Read these off the row that follows.
1) The entry just right of 142?
2) The entry just right of 139?
3) The entry just left of 142?
[150 114 115 108 134 140 116 116 108 142 140 139 133]
1) 140
2) 133
3) 108

[[142 146 122 118 148 128 150 144 109 120 138 147]
 [142 143 124 139 130 105 107 116 115 145 140 128]
 [149 134 113 128 121 115 111 142 116 147 144 134]
 [110 113 108 130 131 123 139 135 132 146 105 114]
 [120 110 118 108 107 138 146 142 130 131 117 146]
 [117 116 106 138 146 127 133 134 136 123 117 105]]
Indices start at 1.
Read off the entry in the bottom-right corner.
A: 105
The entry in the bottom-left corner: 117
Read off the entry at row 3, column 2.
A: 134
Read off the entry at row 2, column 1.
A: 142
The entry at row 1, column 1 -> 142
Read off the entry at row 3, column 1.
A: 149
Read off the entry in row 1 and column 3.
A: 122
Read off the maximum.
A: 150
The entry directly below the largest entry is 107
The entry at row 1, column 2 -> 146
The entry in row 2 and column 2: 143
The top-right entry -> 147
The bottom entry of the column that holds the largest entry: 133

M =
[[112 131 128 131 132 126 132 125 129 124 126 122]
 [106 133 126 130 133 126 133 123 131 123 126 121]
 [108 133 122 123 131 129 131 121 132 125 127 128]
 [ 99 134 124 129 133 126 134 121 132 122 125 121]
 [109 132 127 131 132 126 132 124 130 124 126 121]
 [ 99 135 123 127 133 127 134 120 133 123 126 123]
 [102 134 125 130 133 126 134 121 131 122 125 121]
 [103 134 122 125 132 128 133 120 132 124 126 126]
 [114 131 128 132 131 126 131 126 129 125 126 122]
 [ 98 134 124 128 133 127 134 120 132 122 126 122]]
The bottom-right entry: 122
Give the first entry in the row that holds the smallest entry.
A: 98
Give the top-left entry.
A: 112
Give the 2nd entry on the main diagonal.
A: 133
The 3rd entry on the diagonal from the top-right corner is 125
Give the entry directly above the largest entry.
A: 132
The 1st entry on the diagonal from the top-right corner -> 122
The 5th entry, reading row by row is 132
The bottom entry of the column that holds the largest entry is 134
The entry just right of the largest entry: 123
The third-last entry, reading row by row is 122
Give the entry just left of the largest entry.
A: 99
The 2nd-last entry, reading row by row is 126
Give the last entry in the row that holds the largest entry.
A: 123
Give the second entry on the diagonal from the top-right corner.
A: 126
Give the third entry in reading order.
A: 128
Give the entry directly above the smallest entry.
A: 114
The top entry of the column that holds the largest entry is 131
The 3rd entry on the main diagonal: 122
The fourth-last entry, reading row by row -> 132

a = [133 120 104 119 139 131 122]
Read off the 1st entry.
133
Read off the 2nd entry from the left.
120
Read off the fourth entry.
119

Read these off the grid that follows. Counting starts at 1.
1) What is the entry at row 3, column 1?
2) What is the entry directly below the smallest entry?
3) What is the bottom entry of the column that holds the smallest entry?
4) What is the top entry of the column that holds the smallest entry?
5) What is the minimum?
6) What is the entry directly below 157?
7) What is the entry directly above the centre entry?
8) What is the entry at row 2, column 2?
[[115 118 146 137 123 122 139 116 103]
 [109 108 136 128 123 111 132 105 109]
 [130 120 108 105 118 119 100 119 139]
 [135 120 101 113 130 129 112 130 137]
 [147 135 105 110 135 136 113 127 146]
 [115 124 114 107 113 109 108 105 127]
 [115 119 141 142 113 124 140 109  99]
 [143 122 128 156 121 135 131 142 127]
 [112 116 131 146 120 131 151 119 108]
 [123 136 136 142 157 149 134 121 135]
 [134 116 102 137 137 144 111 115 136]
 [103 111 104 122 129 146 108 106 121]
 [113 131 139 144 117 130 143 111 104]]
1) 130
2) 127
3) 104
4) 103
5) 99
6) 137
7) 113
8) 108

[[126 153 129 137 136]
 [118 156 136 144 145]]
Read off the bottom entry of the column that holds the largest entry.
A: 156
The entry just right of 144 is 145
The 1st entry, reading row by row -> 126
The second entry, reading row by row is 153

[[114 114 139 147 155 132 152 145 144 117]
 [129 128 132 134 143 134 128 134 134 123]]
Counting starts at 1.
The bottom-left entry is 129
The entry just left of 143 -> 134
The entry at row 2, column 2 -> 128
The entry in row 1 and column 1: 114
What is the entry in row 2 and column 3?
Answer: 132

Read these off the row that follows.
1) What is the entry just right of the largest entry?
2) What is the entry just right of 128?
3) What is the median of all entries?
4) What is the smallest entry?
[149 134 119 131 108 108 126 123 145 101 150 119 125 128 110]
1) 119
2) 110
3) 125
4) 101

Read these off the matrix that follows.
1) Read off the 2nd smallest entry.
2) Read off the entry just left of 133.
3) Read off the minimum.
4) Read off the first entry in reading order.
5) Read off the entry just right of the smallest entry.
((125, 130, 115, 124), (131, 130, 118, 128), (125, 125, 142, 135), (131, 131, 151, 135), (131, 128, 113, 124), (126, 128, 126, 125), (138, 130, 120, 138), (129, 127, 102, 128), (125, 130, 141, 121), (127, 125, 151, 133), (125, 124, 139, 134))
1) 113
2) 151
3) 102
4) 125
5) 128
